Questions about the grid below. Indices start at 0.
1) Find the entry at row 0, column 0.
2) Find the entry in row 2 and column 0.
3) Find the entry in row 0 and column 1.
4) Find the top-right entry.
5) Find the entry at row 1, column 0.
[[-43 -42 -37  13  11]
 [-47 -45 -34  24   8]
 [-43 -28 -29  25   4]
 [  1  15  25 -21   6]]
1) -43
2) -43
3) -42
4) 11
5) -47

4	6	6	3
3	7	2	5
7	3	5	2
2	4	8	8
8	8	4	3
6	2	6	5
6	6	1	7
2	6	7	7
8	4	4	7
7	5	3	3
4	7	2	2
Rows and columns are numbered from 0.
The entry at row 2, column 0: 7
The top-right entry -> 3
The bottom entry of the column that holds the smallest entry -> 2
Report the entry at row 0, column 2.
A: 6
Report the entry at row 1, column 1.
A: 7
Report the entry at row 0, column 1.
A: 6
Report the entry in row 0 and column 0.
A: 4
Report the bottom-right entry.
A: 2
Report the entry at row 1, column 2.
A: 2
Report the entry in row 1 and column 0.
A: 3

Read these off the array that follows.
1) The entry just left of 22.7?
2) The entry just right of 145.1?
3) The entry just right of 115.3?
[[-134.8, -85.7, 37.1, 41.9, 78.9, 43.5, -123.9, -101.1], [145.1, 116.6, -10.4, 108.7, 73.7, 57.8, 115.3, 119.8], [-38.0, 22.7, 58.8, 99.9, 117.5, 63.2, -69.6, -30.8], [92.1, 143.1, 65.1, 69.2, 38.4, 30.7, 34.4, 62.8]]
1) -38.0
2) 116.6
3) 119.8

M = (2479, 7009, 7559, 7814, 6851, 5220, 4530)
What is the entry just left of 7559?
Answer: 7009
What is the entry just left of the centre entry?
Answer: 7559

[[160 165 151 144 169 136 160 109 125]
 [137  45 171 102 101 173 115 129 109]
 [ 67  97  49 173  88 135  62 168 147]
 [179  86 184  73 104 119  93  97 118]
 [205 158 199  73 145  93 139  86 127]]
Rows and columns are numbered from 0.
Find the bottom-right entry.
Answer: 127
Find the entry just right of 171.
Answer: 102
The entry in row 2 and column 0 is 67
Find the entry directly below 135.
Answer: 119
Find the minimum.
Answer: 45
The top-left entry is 160
Find the entry just left of 135.
Answer: 88
Find the entry in row 0 and column 1.
Answer: 165
Find the entry at row 1, column 0.
Answer: 137
Find the entry at row 0, column 2.
Answer: 151
The entry just left of 199 -> 158
Find the entry just left of 158.
Answer: 205
Find the entry in the top-right corner.
Answer: 125
Find the entry just left of 102.
Answer: 171
Find the entry just left of the centre entry.
Answer: 173
Find the entry in row 2 and column 2.
Answer: 49

Questions about the row below.
1) Read off the entry just left of 4756.
2) Read off the entry just right of the largest entry.
3) Read off the entry just right of 4268.
4) Read off the entry just left of the smallest entry.
5) Read off the entry just right of 3929.
[5455 4921 8382 3929 4877 6143 5555 3028 4268 4803 5120 4756 4838 2722]
1) 5120
2) 3929
3) 4803
4) 4838
5) 4877

X =
[[-0.080 -0.075 -0.033 -0.004 -0.021 -0.026  0.010 -0.097]
 [-0.100 -0.125 -0.063  0.077  0.064 -0.103 -0.036 -0.095]
 [-0.209 -0.112 -0.124 -0.102 -0.070 -0.099 -0.134  0.070]
 [-0.090 -0.099 -0.099 -0.073 -0.012 -0.049 -0.122 -0.082]
 [-0.003 -0.208 -0.050 -0.102 -0.206 -0.107 -0.052 -0.081]
 [-0.055  0.030 -0.030  0.045 -0.044 -0.029 -0.030 -0.108]
 [-0.194 -0.087 -0.038 -0.057 -0.084 -0.114 -0.096  0.015]
 [ 0.066  0.038 -0.099  0.006 -0.004 -0.113 -0.037 -0.101]
 [-0.208 -0.002  0.030  0.079  0.004  0.068 -0.128 -0.076]
 [-0.130 -0.080 -0.089 -0.053 -0.087 -0.136  0.009 -0.097]
 [ 0.000  0.026 -0.029 -0.251 -0.096 -0.124  0.028 -0.115]
 [-0.008 -0.059 -0.002 -0.051 -0.050 -0.183  0.084  0.013]
 [ 0.068 -0.097  0.013 -0.009 -0.045  0.052  0.014 -0.162]
 [-0.033 -0.055 -0.025 -0.064 -0.062 -0.059 -0.140 -0.106]
 [-0.055 -0.051 -0.081  0.003 -0.201 -0.059  0.035  0.003]
 [-0.072 -0.069 -0.061 -0.162 -0.107 -0.124 -0.074  0.178]]
Rows and columns are numbered from 0.
The entry in row 0 and column 1 is -0.075
The entry in the top-right corner?
A: -0.097
The entry in row 0 and column 2: -0.033
The bottom-right entry is 0.178
The entry in row 0 and column 0: -0.080
The entry directly below 0.045?
A: -0.057
The entry just left of -0.057?
A: -0.038
The entry at row 1, column 0?
A: -0.100
The entry in row 2 and column 0?
A: -0.209
The entry at row 2, column 2?
A: -0.124
The entry just right of 0.028?
A: -0.115
The entry directly above 0.038?
A: -0.087
The entry at row 2, column 1 -> -0.112
The entry just left of -0.009?
A: 0.013
The bottom-left entry is -0.072
The entry just left of 0.045 -> -0.030
The top entry of the column that holds the smallest entry?
A: -0.004

Read these off the table that follows. Counting starts at 0.
1) Read off the entry in row 0 and column 0.
2) Read off the smallest entry.
3) Read off the entry at row 1, column 0.
4) Read off the entry in the bottom-right corner.
5) Read off the entry at row 0, column 1.
6) Read off the entry in row 2 and column 1.
7) Read off the entry just left of the smallest entry.
8) Read off the entry just right of the centre entry.
[[  3  23 -38 -12 -27]
 [ 11 -40  41   7  16]
 [ 19  28 -20  13 -15]
 [  5  42 -29   9  -3]
 [ 16  48 -50   0 -25]
 [  5 -20   8  -7  -7]
 [-12  57 -45   0   0]]
1) 3
2) -50
3) 11
4) 0
5) 23
6) 28
7) 48
8) 9
